A: a few groups of rows, each row roughly a mix of its group's hidden directions; one row fits no group
A (108 x 11)
[[-45  14  -1  18 -20 -21  16   8   6  28 -55]
 [-14  17  23  10 -13   6  37  63  -6  10  28]
 [ -4 -11 -49  32  23   4 -21  13   5 -45  29]
 [-17 -38 -17 -22 -47   8  28 -35  -4  -8  27]
 [ 29  -8   4 -28 -10  58  18   0 -28 -28  21]
 [ -1  -7  37 -26  26  29 -28  39 -15  -6 -36]
 [ -6   0  47  -9  37   5  37   6   3 -41  26]
 [ -9   4  48 -11   6 -35  27  45  21 -14  19]
 [ 21   7  44  -8  48 -23 -18 -13   7 -40 -13]
 [ 11  48   6  13   7 -41  19  46  16   6 -19]
 [-13 -14  21  23   9  35  55  -5  27   0  34]
 [-30 -14 -19   9 -53  11 -23  17 -47   7   6]
 [ 11 -29  -6  32  -2 -19  25  32 -42 -39 -12]
 [  9  -9   0  34  -4 -67   6  23 -17 -27  13]
 [ 41 -13  21   0 -29  23 -31 -11 -52   6   3]
 [ 15  14 -31  -2  17   4  -1  50  -1 -56 -16]
 [-29 -34 -11 -28   0  18 -38  31 -21 -24 -30]
 [-29 -22   8  41 -10 -29  44  14   4   2  37]
 [-15  -3 -14 -16  19  46 -34  54 -13  -9   8]
 [ 21  12  10 -16 -23  52   8 -21   2  37  39]
 [ 22  -9 -20  11  14  28  54 -43  13  19  12]
 [  8  -6  21   0  25  27  -7  -7  32  14  66]
 [-53 -26  -9  -3  20  26 -18  29  12   6 -39]
 [-28  36   0  25  45 -14  25 -22   6  16 -35]
 [-26 -34  22  23 -20   5 -12  25 -54  -7  25]
 [ 26 -45  10  23   7  40  32  11 -34 -15  -9]
 [-21   1  51   6 -18  59  15 -10   8  16  -2]
 [ 19  20  40  12  -8 -43  49  -7  19   5 -12]
 [  7  44 -29 -13   7  11 -22  31  30  23 -39]
 [-20 -16 -23  16 -17  40  50  -6   6  -9  39]
 [ 11  -3 -10  30 -40 -29  41  15 -15   8  42]
 [ 46  -5  21   0  37   1  -7  20  23  50  -6]
 [-13  -4 -52   0   0  15 -61   5 -16 -12 -18]
 [ 50 -14  32   3  -3  -8   3  -4 -22  33  47]
 [ 13  29 -26  -7  11  57  41   3  23   4  10]
 [-21 -31 -15  -8 -18  24 -29 -51 -19  30  14]
 [  4   8  13  -8  36   7 -18 -51   8  23  48]
 [-12 -19 -23 -19 -10 -25 -64 -30  -5  19   6]
 [-22 -11 -26   8  43  21  45 -14   4 -41   6]
 [-53  12   0  11  -4 -30 -47 -10  22   4 -28]
 [ 36 -40  23   7  14 -35  26  38 -10  -9 -17]
 [-23 -11 -10  -3  32  -9 -19   4  14 -32 -64]
 [-60  10 -12  -5 -35  -3  12 -32   8 -25  24]
 [-30  11  -2 -28 -26  49 -22 -45  11  -2  -7]
 [ -6  22 -19  -9 -29  12 -24  26  27 -58 -12]
 [ -8  27 -29   2  -7  30  49  33  -2  -8 -38]
 [ 49  44 -22 -21 -10 -11  -3 -40   1  19  -6]
 [-33 -24   2  19 -38 -15   8 -41 -28  35  -9]
 [-22 -19  13   9 -46  15  24 -27 -23 -11  46]
 [ -9   6 -52  28  -6  10  11 -35  10   3 -49]
 [-27  27 -23  21 -10 -64 -12  17  -9 -18  10]
 [ 17 -15  14 -18 -43  13  10  32   6 -36  46]
 [ 21 -29  30  -3  43 -28  22  11   1 -33  32]
 [  9   4  -3 -50  30  -1  32   2  52  -3 -14]
 [ 13  20 -32 -17 -11  18  57 -13  41  -7   7]
 [ 22 -21  11 -31  35  48  -9 -26   5  -9 -33]
 [-26 -14 -16  20  44  13  33 -30  -7 -34  28]
 [ 10 -17  14 -30 -21  56  18  -7  25 -38   5]
 [ 28   7 -48  16 -14 -28 -48   1   7 -24 -15]
 [ 14  -9  51 -45  25  -2 -32  -2  21  10 -20]
 [ -2  16 -51  40 -39 -29 -14   0 -17   5 -13]
 [-13 -40  27 -37  22 -10 -29  18  34 -27  -5]
 [-28  -2  18 -18   8  45   3  57 -11   9 -23]
 [-34  24 -14  42   4 -47   9  17 -13 -25 -22]
 [ 13 -20  -5  23  42  12  -1  35   6  -2 -57]
 [ -3  -4  33  10  37  43  21  45  11 -23   3]
 [-10  24  -5  34 -17 -24 -22  -8 -31 -54 -21]
 [ 21   9 -18  -9   9 -45 -64  -8  -9  -8 -11]
 [-10  34 -65  14  27  -6 -22  12  16  17  -1]
 [-32 -12  -2  12  35   9  45 -19  35   4  35]
 [  6  46 -51  28  16  20   9  34  -4   9   4]
 [ 33  -1 -16 -19  15  57  14 -21 -31 -26   5]
 [ 10 -20  32 -37  12  -5 -41  15 -21 -24 -39]
 [ 49 -15   9 -14  47 -36   5  25   1  -6 -20]
 [-31 -23 -20   0  -1  -6 -54  20 -24 -23 -35]
 [ 24  13  31   6  36 -45  32  -2  19  28  15]
 [-44 -56   9  10 -26  -8  24   4 -13 -27  -3]
 [ 20  35  -6 -33  -9   8 -16  61 -26  -4   0]
 [  5  29 -27  40  38 -20   8  -8  41  -5 -26]
 [-29 -25 -42   8 -34  -6 -12  13 -23 -13  45]
 [  4  23  18   6 -12 -31  15  33 -14  24  59]
 [ 26  13 -32  -2  -4  -3 -37  23 -13  -8  59]
 [ 36  20   9 -67 -21  -2 -12 -23   1   0  12]
 [ 39 -20  19 -27  -2  -3  33  11  48  20  23]
 [-12  18 -16  49  -9 -10  15 -43 -35  -9 -29]
 [  9 -14  18   8   9  -8  73 -16  29  18  -4]
 [ 30  13  15 -42   1  12 -24   7  59   4 -14]
 [ 23  11   8 -53  -5  36   7 -41   8   7  30]
 [ 12  31 -49   8 -48  -6 -21  19  15  21  14]
 [ -9  24  -3 -27 -21  40  11  15   0  53  31]
 [-46   3 -12  18  53  -8 -23 -22  26  -8 -18]
 [-16   9 -45  24   0   9 -38 -14 -30 -38 -22]
 [  2  18  11 -27  36  -5 -32  39  26   1 -43]
 [ 39  58  -5  23  34  13 -11  -2  -2  22  -7]
 [-24  16  20  -6 -57  33  30   4  16 -22 -17]
 [-34  23 -28 -16 -25  58   4  18   7   9  18]
 [-17  -5  -1  38 -24  -3  44  11  -4  14  54]
 [-35  62  -5   1 -23  38 -14  -4 -10   7  -3]
 [ -7  28 -23  48 -38 -37   2  -3 -24 -19 -10]
 [ 26  16  33  10  -8 -40  46  10  29 -17  20]
 [-28 -47   5   0  25  -1 -41 -15   4 -20 -40]
 [ 26  -3  -1 -22  61 -28 -17   5  12 -14 -35]
 [ 11  -6 -18  -5   0 -21 -34  47  -7 -33  45]
 [ 13  13  12 -37   2  37 -33 -51   3  18  15]
 [-49  45 -35   8 -20  20  -3  18  12   3 -24]
 [ 41  12 -22  26  24  14  12   8 -47  -7  35]
 [-54 -13 -12  47  25   4   8  13  24  -3 -26]
 [-28  20 -32  38 -30 -24   0  -1 -28  40  -1]]

one row of each group, then the others: which group is each in?
[ 16 -24  17  14   1 -48 -33  17 -33 -21 -32] -> N
[-17 -10  45   3 -32 -49   0  12 -17  30  18] -> J
[ 35  22  33  -5  33   4  28 -32  32 -28   3] -> Q

[ 11   2  60  24  -2   6  21 -10 -42  17 -23] -> J
[-29  14  -6 -13  -2  25   7  70  -7   7 -25] -> J
[59 22  4 -8 25 -5 -6 18  4 44 23] -> N
[ 21 -34  39 -16  -5  10  18 -38 -15   4  45] -> N
[ 15  -7 -53  -2 -51  18 -20  19   5  -2  25] -> Q
[  4  14  15   6  16 -35  43   2  44  37 -20] -> Q
[ 10 -31  29 -26  32 -10 -35 -38  -9 -21 -25] -> N
[-21  16 -23   7  10  37 -35   6  13   2 -57] -> N
[ -3  24 -45  11 -28 -37 -32  -6 -23  28  15] -> J
[-22 -45   8  28   1  -9  34  -5  20 -42  28] -> J
[-34 -11 -13  32   8  43  16 -35 -21 -19  30] -> N
